In the rows, 128 means zero.
Each named move below is a turn or a mirror, shown by a few rows before and after it. Which moves, in which order, take the first row of each later pair to the second? The first pair is answered.
A (before -> after):
[142 114 109 166 146 141 152 129]  ->  [141 116 109 167 146 141 153 127]
[130 167 159  98 136  80  90 139]  ->  [122 176 161 104 132  82  94 133]
[105 130 173 134 142 110 127 114]  ->  [131 108 171 120 148 107 114 135]
F (before -> after):
[121 127 146 162 160 123 139 113]  ->  [110 132 157 159 144 127 135 103]
[135 136 147 145 161 116 143 126]  ->  [119 146 161 142 145 116 140 114]
[139 104 138 115 118 119 112 138]  ->  [140 103 137 117 127 114 112 142]
[111 137 124  80 131 118  89 145]  ->  [111 138 128  79 114 127  88 139]
K (before -> after):
[126  99 171  87 145 117 119 112]  ->  [107 123 162 106 171 106 133 103]
[130 150 112 103 108 137 111 143]  ->  [156 111 139 115 127 130 114 152]
[159 121 117 125 138 128 125 123]  ->  [148 134 110 130 147 124 131 119]
S (before -> after):
[140 106 135 154 109 121 128  97]  ->  [156 107 109 156 139 120 130 113]
[102 155 100  86  82 132 103 126]  ->  [123 150  65  88 121 131 107 149]
[124 138 136 104 149  91 106 123]  ->  [120 137 141 103 144  90 105 119]
L (before -> after):
[140 142  73 125 123 158 133 124]  ->  [136 136  90 112  96 161 121 120]
[ 88 153 165 145 132 112 143 104]  ->  [ 86 150 169 137 128 112 137 105]
[160 131 119 102 150 105 107 147]  ->  [159 142  96 135 162 119 131 135]
[141  93 151 147  95 150 126 114]  ->  [143  85 163 122 110 129 108 134]

Each pair is two moves apart.
[ 98 144 148 121 111 122 122 114]  ->  [118 114 168 133 132 116 125 122]  K then K
[100 141 160 101 143  87 115 148]  ->  [113 124 166  89 101 106 104 144]  F then A
[120 120 162 143 113 137 132 120]  ->  [125 119 162 130 148 115 123 142]  L then L
[106 163 119 112 109 109 121 126]  ->  [140 137  98 117  88 139 122 131]  F then F
[111 127 158 156 154 124 137 118]  ->  [127 105 173 138 142 124 124 127]  A then S
[128 130 129 159 180 103 138 116]  ->  [110 144 136 152 173 100 137 107]  F then S
[149 141  80 142 188 128 148 149]  ->  [104 175  91  79 104 132 112 135]  F then K
[121 138 115 136 199 113 151 124]  ->  [173  92 102 133 170 143 144 139]  L then A
[142 113  99 155 148 136 151 105]  ->  [144 101 110 147 110 151 143  97]  A then L
[157 122  92 117 110 126 138 124]  ->  [158 111 109 126 101 130 140 116]  A then K
[128 140  93 120 137 128 127 142]  ->  [137 124 104 108 111 137 117 142]  A then K
[107 141 126 117 121 134 139 123]  ->  [118 138 112 110 137 130 136 140]  L then S
[149 124  98 118 185 110 127 161]  ->  [ 79 172 133 145 135 117 149  99]  A then S
[140 137 106 148 126 144 156 135]  ->  [120 150 117 147 143 124 156 134]  F then F
[109 125 158 136 112 125 135 111]  ->  [117 152  96 125 140 129 136 133]  S then K
[162  94 134 128 158 159 142 151]  ->  [107 145 130 131  98 175 149 108]  A then K
[125 117 116 147 150 126 151 113]  ->  [143 111  95 111 130 135 129 135]  K then A
[121 127 105 110 128 141 139 145]  ->  [112 126 127  99 116 132 131 141]  S then L
[156 106 132 150  96 135 116 125]  ->  [162 112 118 152 147 114 118 145]  S then F
[118 112 170 138 118 119 127 111]  ->  [135 109 146 130 164 105 124 137]  L then S
[146 116 125  86  78 145  98 132]  ->  [153 141  67 111 142 140 122 147]  A then S
[106 186  61  62 109 131  96 152]  ->  [ 80 194  86  72  77 136 101 125]  L then S
[155 144 103 132 180 126 128 159]  ->  [149 154  86 137 113 169 136 129]  L then K
[140 118 146 157 131 119 147 116]  ->  [128 149 111 151 141 120 150 117]  K then S
[136 124  99 118 129 127 151 132]  ->  [116 134 116 120 109 128 153 114]  A then S
[146 118  81 104 140 123 117 177]  ->  [134  77 175 135 119 110 122 145]  S then K
[127 156 108 117 125 143 121 112]  ->  [154 123 123 105 132 136 108 131]  K then L
[142 140  72 118 145 139 128 153]  ->  [ 95 165 109 132  97 143 136 109]  A then S
[137 156 113  95 107 144 149 137]  ->  [163 118 138  98 126 133 143 151]  L then K
[139  97 145 151 138 129 137 131]  ->  [104 133 136 151 113 137 141 108]  K then L
[151 135 112  90 111 126 126 133]  ->  [146 138 119 125 162 108 148 129]  K then K
[106 145  99 134 119 126 130 121]  ->  [110 137 111 122 101 131 120 122]  F then L
[119 127 168 144 115 153 120 136]  ->  [122 132 155 164 143 152 136 136]  F then K
[ 91 190  81  81 151 106 109 148]  ->  [ 86 199  69 116 108 147 134 107]  L then L
[129 130  74 119 128 132 113 135]  ->  [126 127  83 117 104 140 109 128]  L then L
[152 105 164 127 100 138 125 120]  ->  [127 137 152 140 171 102 139 128]  L then K
[145 124 131 175 145 133 149 116]  ->  [142 134 118 134  80 156 125 115]  K then K
[151  91 151 115  94 127 108 144]  ->  [155 107 115 140 166 110 131 158]  L then L
[109 158 111 136 118 116 132 131]  ->  [113 148 121 123  95 120 123 131]  F then L
[110 136 152 120 122 123 122 131]  ->  [120 144 117 113 139 125 122 144]  S then K
[148  96 143 135 104 142 127 118]  ->  [108 149 117 148 126 135 147 103]  K then K
[136 127 104 104 100 146 119 133]  ->  [153 102 126 117 148 124 120 153]  L then K
[191  67 124  89  89 164 102 154]  ->  [119 116 168 158 219  86 149 133]  K then F
[104 161 105 175 133 138 151 104]  ->  [114 157  97 176 129 145 151 108]  F then S
[104 156 109 117 129 133 133 126]  ->  [136 112 133 103 101 142 117 135]  L then K
[129 151 102 106  76 178 129 127]  ->  [147 139  98  73 111 153 106 163]  L then S
[116 143 104 129 119 119 150 113]  ->  [120 133 115 117  94 126 140 110]  F then L
[117 123 160 152 164 124 134 121]  ->  [114 134 142 106  93 148 108 119]  K then K
[ 90 123 125 145  96 138 153 122]  ->  [131  91 108 138 101 149 146 146]  F then A
[152 128  75 127 122 148 134 152]  ->  [143 113 119 112  75 153 119 138]  S then A
[145 113 121 108 109 116  94 155]  ->  [112 152 107 140 159  99 122 142]  K then K
[125 134 160 106 100 118 116 116]  ->  [144 146 106 112 157 113 125 144]  S then K
[127 142  74 119 164 121 114 129]  ->  [100 164  87 121 149 116 116 109]  A then F
[145 109 127 163 150 135 144 133]  ->  [128 104 169 142 111 127 126 123]  S then L
[ 93 151 137 132 108 113 118 124]  ->  [138 100 152 145 102 130 117 131]  F then K
[126 109 132 142 130 137 142 136]  ->  [113 129 117 130 110 142 137 132]  K then K
[146 117 116  98 108 138 102 146]  ->  [148 131  90 124 148 134 122 148]  L then L
[108 127 178  78  86 104  82 132]  ->  [179 100 102  86 136 126  90 175]  F then S
[176  92 114 127 106 153 121 137]  ->  [170  89 136 106 112 133 106 148]  S then L
[120 125 168  82 138  93 104 142]  ->  [ 96 154 153  93 149  87 114 132]  K then K
[ 87 164 131 129  93 127 126 108]  ->  [150 113 125  92 133 111  97 168]  A then F
[127 131 127 172 155 136 150 114]  ->  [129 125 139 151 176 113 136 133]  A then F
[ 93 125 200 118  82 111 133 105]  ->  [ 85 136 200 143 115  99 151 101]  K then K
[131 140 162 126 112 131 116 107]  ->  [155 139 114 146 145 145 133 122]  S then L
[102 139 157 102 112 111 116 134]  ->  [121 145 114  97 145 113 118 158]  S then K
[120 135 140 118 115 126 121 138]  ->  [130 130 133 116 127 123 119 147]  F then L
[111 147 130 122 130 117 132 128]  ->  [128 143 108 124 137 124 133 137]  F then S
[133 130 133 129 109 134 133 108]  ->  [137 119 148 127 134 116 128 119]  L then K
[123 122 151 103 113 117  97 129]  ->  [ 96 160 127 130 134 116 122 110]  S then A
[123 114 136 102 126 114 131 130]  ->  [118 117 133 111 109 126 138 116]  A then F
[113 131 155 150 115 144 148 100]  ->  [120 157  93 131 128 152 144 122]  S then K
[145 128 109 127 116 151 127 130]  ->  [125 149 108 140 134 141 138 120]  F then A
[109 138 124 156 128 118 145 108]  ->  [115 129 132 109  96 115 113 125]  K then L
[ 62 175 163 135 133 123 150  61]  ->  [152 110 114 150  76 200 154  72]  F then F
[ 99 134 127  93  84 143 104 148]  ->  [138  89 143 131 166 119 122 171]  K then L
[124 144 118 105  83 146 111 130]  ->  [110 135 157 153 102 138 139 102]  K then A
[144 149  59 160 181 150 139 147]  ->  [146 144  63 174 152 172 148 127]  L then F
[183  69 159 183 174 126 159 129]  ->  [157  89 163 204 137 147 177  93]  L then A
[115 153  89 142 153 113 146 130]  ->  [153  98 120 104 125 114 112 155]  S then A
[108 129 137 101 127 140 115 135]  ->  [110 134 128  99 139 138 117 140]  S then F
[105 140 159 102 119 110 101 125]  ->  [109 156 121 137 171 109 129 125]  L then L
[131 117 127 187 180 134 141 116]  ->  [113 108 175 176 122 138 128  94]  A then S
[105 155 123 111 149 106 124 135]  ->  [122 140 119  94 137 110 109 149]  A then K
[130 119 145 125 104 138 127 119]  ->  [143 114 136 111 139 122 120 144]  L then S
[116 129 138 120  91 154 114 103]  ->  [118 121 152 159 152 130 139 103]  K then K
[135  96 128 111 148 106 143 140]  ->  [112 107 153 115 116 110 143 116]  S then A
[131 161 100 147 104 159 147 134]  ->  [142 137 128 127  76 159 129 135]  A then S
[143 114 120 139 169 130 140 138]  ->  [115 115 173 119 129 118 125 120]  S then L
[140 107 138 115 142 132 119 141]  ->  [119 121 149 134 152 123 132 127]  S then K
[139 112 134 111 121 121 120 136]  ->  [115 143 119 125 139 114 135 125]  K then K
[116 146 118 139  90 171 140  88]  ->  [135 156  78 141 168 149 148 126]  S then F
[ 63 171 125 121 138 125 126  87]  ->  [151 118  74  85 160 140  99 152]  K then S
[121 158  99 106 134 117 123 138]  ->  [143 129 114  94 127 115 110 151]  K then F
[116 142 134 112 121  85 139 149]  ->  [123 135 137 103  94  96 131 147]  K then F
[105 135 107 189 149 132 141 128]  ->  [153  80 122 153 142 129 109 164]  S then A
[166 113 104 123 124 124 124 161]  ->  [122 160  96 154 127 127 152 125]  A then S
[170  90 133 117 102 142 113 154]  ->  [130 112 158 149  75 150 134 111]  A then K
[130 145 114 125 152 122 105 145]  ->  [108 161 124 131 129 128 109 122]  A then F
[153 101 122 120 132 141 117 148]  ->  [115 153  95 127 143 137 133 134]  K then K
[135  88 195 121  36 151 120  83]  ->  [219  66  88 121 168 141 127 168]  A then S
[100 156 105 145 136 128 132 125]  ->  [140 127  90 143 141 142 127 143]  A then L
[110 159 141 101 114 124 119 108]  ->  [145 141 118  99 159 116 116 141]  A then L
[110 104 152 104 146 105 109 144]  ->  [ 91 120 160 106 122 112 112 123]  F then A
[124 106 150 109 165  92 107 152]  ->  [ 74 153 143 106 121 101 111 117]  K then F
[130 161  82 108 171 124 122 156]  ->  [141 156  71 102 142 144 120 154]  K then L
[142 118 135  97  93 143  99 134]  ->  [153 110 136  99 102 142  99 138]  F then S
[156 101 111 128 115 127  92 149]  ->  [122 109 153 124  98 114  88 130]  F then S
[112 142 139 143 143 124 138 111]  ->  [145 119 123 143 156 132 135 129]  A then L
[169  96 117 114 145 129 115 155]  ->  [102 154 129 132 172 100 136 128]  K then F
[119 147 133 121 177 122 112 121]  ->  [137 124 139  92 130 138  89 127]  K then K
[156  97 132 117  98 114 102 156]  ->  [132 106 156 120  85 104 104 140]  L then S
[150 108 127 155 133 143 146 115]  ->  [126 127 132 139  96 149 137 102]  K then L
[ 91 154 130  74  88 123  91 129]  ->  [109 142 113  87  64 150  96 121]  F then A
[147 135  88  95  98 135 121 135]  ->  [108 150 126 155 110 128 158  92]  K then A
[141  99 143 112  98 122 101 117]  ->  [159  94 121 121 145 114 107 139]  F then L
[107 160  97 135 104 131 147 121]  ->  [154 125  83 118 122 133 132 156]  A then L
[125 128 125 138 156 134 130 150]  ->  [101 147 128 124 119 140 125 135]  K then S
[106 138 147 139 110 125 143 118]  ->  [136 112 140 135  98 142 136 129]  K then F
[112 114 144 135 101 150 160 116]  ->  [118 105 160  99 134 114 134 150]  L then L
[132  96 133 128 164  91 117 160]  ->  [ 73 147 138 126 121  95 121 124]  K then S
[113 130 173 128 150  80 114 128]  ->  [105 143 162 153 158  88 130 115]  L then S
[140 121 175 152 110 107 125 109]  ->  [143 117 179 144 113 103 119 116]  L then F
[145 111 153 156 170 130 142 102]  ->  [171 111 110 107 164 135 112 140]  K then A
[122 128 143  95  91 135  94 121]  ->  [111 140 150 149 172 107 131 117]  K then K
[127 112 132 117  56 162 106 110]  ->  [167 108  74 141 165 143 125 152]  S then K
[121 101 174 151 146 114 140 105]  ->  [133 102 147 168 154 130 154 104]  S then L
[125 144 149 114 117 109 133 119]  ->  [135 150 116 106 132 112 131 135]  S then K
[130 131 138 170 116 145 138  73]  ->  [171  88 148 140 112 143 111 105]  A then S
[144  76 202 100  82 119 104 131]  ->  [180  57 174 110 133 113 107 159]  F then F
[140 125 123 127  95 141 123 124]  ->  [131 144 107 143 109 140 135 117]  S then A
[ 96 141 140 126  82 135 142 106]  ->  [160 103  99 140 111 154 147 136]  F then F
[132 127 139 160 151 127 149 117]  ->  [117 158 109 143 145 129 144 117]  A then K
[127 168 111  91 143 124 112 122]  ->  [120 174 106 104 131 134 123 110]  L then F
[ 87 155 131 103 110 119 118 132]  ->  [ 94 158 115 103 140 110 121 147]  L then S
[125 116 151 132  80 167 148 106]  ->  [137  87 184 128 111 142 140 125]  K then L
[126 133 153 118 131 119 109 110]  ->  [152 126 122 122 150 126 111 128]  F then S
[116 139 129 132  80 148 146 115]  ->  [133 145  86 143 128 144 157 137]  S then A
[ 80 177 120 140 168 113 148 122]  ->  [161  98 120  84 144 129 103 175]  F then A
[124 118 175 145 147  93 140 125]  ->  [121 126 164 167 140 108 157 110]  L then L
[107 108 210 127 138  92 121 119]  ->  [169  93 129 132 195 110 130 166]  F then S
[161 124 108 121 143 133 104 146]  ->  [121 160 109 150 152 127 130 117]  K then A
[113 163 112 157 140 108 152 105]  ->  [131 135 125 124  70 135 126 104]  F then K
[127 126 142 149 105 124 155 133]  ->  [144 115 135 148 110 128 153 143]  F then A
[ 99 148 138 136 137 139 125 106]  ->  [130 139 103 138 152 154 128 124]  F then S
[160 120 154 114 141 117 133 137]  ->  [135 146 154 129 152 110 148 121]  S then K
[120 118 147 159 141 107 138 133]  ->  [ 97 143 139 149 110 116 132 118]  F then K
[156  86 138 160  99 118 168  93]  ->  [120 135 107 148  79 125 170  78]  K then K
[139 156  59 130 161 131 129 159]  ->  [116 170  72 148 100 162 143 115]  A then L
[120 171  96 125 118 124 137 123]  ->  [129 166  89 120 119 126 134 130]  L then S
[130 100 168 111 110 124 105 144]  ->  [135 121 125 150 180 119 137 153]  L then L
[114 128 142 162 122 139 158  99]  ->  [117 132 128 154 104 153 155 100]  F then K
